In the data rows, 128 means zero.
Here are some points, one per row:
[108  68 171 159  78  98 117 148 157  96  90  94  90 166 100 131 129 170
  86  88 110  66 115 156 119 150  93 135  84 113 183 145]
[121 123 133 157 143 141 150 217 124 176 155 101 163  75 133  91 121 154
 132 197 169 138 134 151 109  96  90 215 154 134  84 159]
[ 96 123  79  90 153 167 137 118 156 136 137 148 116 145 150 118  79 133
 152 108 130 149 118 124 184  96 181 102 118 142 157 106]
[178 150  84  68  68  94  64  94 101  85 109 110 176 129 187  87 103 104
 140 190 141 107 160 111 166 170 142 130 132 109 151 150]
[ 90  92  86 127 173 172 128  98 133 134 106  86  90 126 140 160 109 105
 149 121  98 141 125 120 136 106 165 118 149 133 155 119]
[104  96 160 155  67 115 115 153 154  89 122  78 127 182 127 131 118 137
 108  65 116  97 155 174 130 150  70 134  62 107 165 147]
[100  86  81 124 147 157 141  68 125 111 131  95 144 131 118 135  86 119
 157  87 160 132  94 121 140  80 180 126 126 130 129 122]
[139 129 187 134 143 116  95 126  80 139 168 162  88 176 117  93 103  69
 133 175 122 153 106 149  94 160 122  85 157 137 132 127]
[ 88 112 115 113 163 167 130  93 110 132 123 101  83 133 138 132  90 116
 133 107  71 142 152 106 147 118 186 131 137 106 129 119]
[192 150  95 135  78 144 122 165 104 162  91 180  79  79 124 129 193  96
 109  86 143  90 156  81  85 174 145  51 107 137  74  78]
[164 155  63 107  99  53  51  90 128 107  87 128 167 142 137 147  80 113
 133 169 127 106 139  98 159 189 125 152 136 101 159 126]
[ 94 152 130 151 175 152 153 213 129 159 151  95 193  87  83 133 177 149
 104 183 173 151 138 155 123 119  94 224 139 145  95 137]
[ 91 103 200 137  83 115 114 145 148 109  84 128 134 177 130 134 121 180
 126  96 108 102 168 160 117 140  69 113  56 100 202 159]
[168 128 167 130 134 122 110 117 152 118 179 155 142 177 104  88 154  79
 134 152 112 159  76 165  97 147 141  75 187 160 110 120]
[107 118 108 125 152 159 156  83 118  93 103 127 122 146 176 154 139 124
 129  94 127 187 105 110 146  94 172 148 102 118 135 118]
[161 110 185 142 169  88 127 148  79 119 170 157 132 162 121 108 141  58
 145 141 105 154 105 155 128 153 136  78 178 158 122 108]
[145 106 202 128 154 112 124 136  99 122 138 179 150 177  94 144 118  70
 125 148 141 123  66 161 122 148 139  99 166 143 114 108]
[108 130 133 138 128 148 156 211 109 150 152 149 161  54 100 126  91 180
 144 184 161 153 131 139 112 137  95 198 146 162  84 196]
[126  99  87  71 156 162 153 102 143 154 112 127  85 146 148 137 101 116
 158 109  77 149 128 106 138 103 167 136 132 136 145 120]
[160 184 127 157  99 141 120 112 139 143  93 173  74  63 112 139 154 110
 152 127 158  61 148 103 101 141  91  72  84 109  73  49]
[ 89 150  91 125 125 152 159  91 127 107 137 139 120 156 148 141 121 108
 134  82 130 156 110 105 141  68 169 161 129 130 149 112]
[102 143 105  86 161 151 155  82 135 124 150 109  87  98 108 174 110 143
 106 104  84 136 100  96 149  93 149 138 125 151 187 110]
[157 162 128 166  96 160 144 129 119 145 102 190 117  59 127 100 147  79
 134  92 177  60 189  83 124 159 121  45 112 103  77  93]
[ 74  96 110 132 152 165 133  76  70 111  84 164  51 165 123 159  74 146
 175 123 104 129 100  88 139 115 148 148 106  93 144 161]
[104 131  68 110 161 151 158  79 125 144 139 105 144 150 141 130 103 140
 132 103 115 148  99 120 137  65 168 101 104 132 143 124]
[ 96  87 165 150 113  81 102 154 165 103 134  94 129 154 123 117 172 155
 122  69  79  94 180 164 127 125  78 128  69 143 201 148]
[120 132 131 146 183 124 160 219 145 144 152 133 110  61  93  87  85 160
 130 205 144 174 163 129  89 153  99 189 119 105  94 205]
[114 126 110 120 155 168 146  96 153  92 140 134 137 153 168 165 117 138
 118  76 147 147 124 118 141  67 193 152 140 124 131 108]
[ 99 119  93 111 142 148 153  83 132 139 120  97 103 144 144 165 138 127
 110 102 144 180 125 132 140  89 185 122 145 126 152 108]
[114 135 138 148 139 158 167 198 153 133 148 102 188  79 121 121 134 187
  93 182 183 149 121 152 129 140 100 221 157 173  54 132]
[113 114 111 100 116 159 154  99 134 119 115 109 117 137 116 135 112 140
 151 108  76 167 118  93 149  68 181 128 150 114 132  98]
[ 99 133  95  98 141 178 116  98 131 111 112 111 106 132 130 121  91 142
 141 103  96 134  82 134 159  83 185 113 121 131 116 124]
[105 125 122 156 145 136 124 232 104 181 161 144 146  78 125  90 127 171
 147 196 136 175 116 128  99 137  85 191 127 106  96 182]
[169 138 141 168 107 136 118 107 111 155  97 188  50  64  89 177 160 112
 174 139 139  53 171  63 110 159 104  67  70 108  83 123]
[195 199 118 150  98 118 162 134 180 165 132  98 165  75 156 131 198  93
 110  86 197  82 173 104 104 111 137  26 112 134  45  39]
[ 97  76 162 173  56 122 116 148 154 123 100 119 140 178 155 123 110 161
 142  77 109 106 162 183 122 169  83 114  87  89 185 146]
[204 166  74  59 110  38 115  87 146 102 114  92 182 127 172 138 160 122
 103 152 151  89 138 142 166 154 159 142 168 122 149 134]
[189 181 111 138 107 172 132 131 129 156  92 177 106  79 119 116 146  87
 117 113 155  52 175 102 128 120  96  44  76 133  69  97]
[108  91 164 143  54 112  88 168 158 115  93  87 129 157 132  61  87 156
 141  71 125  98 143 169 111 137  92 112  85 122 191 122]
[145 181  83  68 122  48  83  77 135  77 126 105 198 130 158 176 168 125
 116 162 122  79 140 126 143 147 122 150 152  94 142 137]
[115 156 118 148 153  99 156 193 162 184 168 108 154  62 129 108 139 152
 122 178 127 175 126 140  58 121  81 230 134 130  80 156]
[100 124  87 118 126 192 138  71 133 117 130 136 134 138 148 136 114 145
 131 100 115 150  70 118 152  91 151 142 119 115 150 102]
[148  92 203 155 153  89 115 118  89 109 178 148 118 174 136 120 144  63
 102 163 118 157 108 135 120 138 107 109 172 147 101  82]
[158 145 120 125  97 136 113 131 159 153 104 207 127  57 114 110 161  99
 110 105 193  80 170 101 104 123 144  12  83 114  57 103]
[ 85 114  98 127 149 161 159 104 125 130 141  97  91 169 166 161 129 139
 150 135 106 129 118  87 159  96 155 133 145 117 154  86]
[ 99 138 122 127 185 131 156  91 129 111 132  96 113 127 147 170 155 139
 103  93  97 141 127  86 138  74 187 137 145 138 156 130]
[103 131 182 120  93 105 133 143 193 121  98  62 123 154 126  79  90 164
 142 100 117  71 155 175  91 138 102  86  66 119 193 172]
[147 150 191 128 152 113 157 122 103 126 163 136 110 171  92 116 146  75
 113 152 100 150  92 166 154 171 111  75 184 132 118 128]
[110  94 104 104 140 127 135  96 149 146 125 127  78  93 137 165 144 126
 111 107  57 170  94  97 147 101 186 152 144 143 169  93]
[167 177  76  94  88  58  75  61 139 119  87 158 135 144 146 110 140 130
 133 178  96  88 141 110 173 162 113 182 164 100 174 144]
[ 99 135 136  94 148 141 143  97 159 116 110  95 123 117 173 161 118 125
 103  80 131 178 129  79 147  66 165 130 172 137 128 111]
[144 131 207 129 150 131  71 118  86 154 183 166  90 178  87 153  90  97
 161 154  99 116  77 129 127 168  93 103 168 137 129 142]
[105 146 127 125 166 124 155 198 134 165 145 125 130  86  73 101 125 183
 149 184 154 167 142 151 121 147  84 207 135 138  74 171]
[108  98 145 150  71 108 110 172 165  88 104  80 151 190 141 125 144 167
  93  68 122  81 150 183 115 117 101  98 105 170 152 155]
[ 98  99  85  82 180 150 135 104 120 134 110 130 103 132 130 121 105 127
 139 101 112 163 113  98 137  90 161  96 115 127 164 147]
[161 128 175 150 132 124 117 113 103  82 172 178 150 176  76 153 112  82
 124 142 124 136  63 154 126 125  96 105 166 168 104 112]
These points spread out most along one direction. Take the direction at right angles to it along which they spread out most. Then take the direction at right angles to both along which they spread out most. Go by this last direction. Where along it does each point below lie, from 0 to 99? The average is 50, and the first point in the table lies past the average. One standard deviation of the points above along it is 16.
[136 109 118 164 152 114 165 201 102 168 183 104 165  99 122 135 182 181
 101 141 163 165 104 133 102 164 113 253 123 158  63 148] --> 43
[155 112 204 130 126 126 124 106 101 133 165 176 128 162  92 125 103  71
 126 170  94 156 108 131 127 167 110  81 157 154 129 153] --> 48
[188 140 116 158 114 158 119 127 115 150 106 168  94  68 144 104 194 101
 138  93 185 101 187  92 108 164 110  48  98 111  90  76] --> 32
[127 110 133 137 161 115 167 206 101 176 140 148 176  71 107 105 117 184
 116 162 159 173 133 145 115 143 103 206 121 146  75 175] --> 44
[178 167 206 152 145 122 121 108 122 123 166 159 183 169 133 137 132  84
 116 137 148 161  98 166 100 111 123  94 171 164 130 116] --> 45
[159 152  74 114  97  99  47  84  50  65 108 127 169 144 126 152 128 151
 117 165 120  89 151 127 146 177 126 150 160  82 163 126] --> 57
[155 160  87  76 124  51  85  71 130 102  95 127 187 164 157 108 154 116
 124 163 167  98 161 108 127 148 129 144 141  57 157 161] --> 56
[ 86  98 177 147  55 105 113 159 153  92 110  66 122 141 130 119 151 176
 114  79 101  93 141 171 135 156 104 101  97 165 183 138] --> 85
[157 115 119 171 122 143 161 205 105 177 145 127 123  83  98 105 136 170
 133 198 151 162 111 163 135 132 110 231 132 137  90 182] --> 45
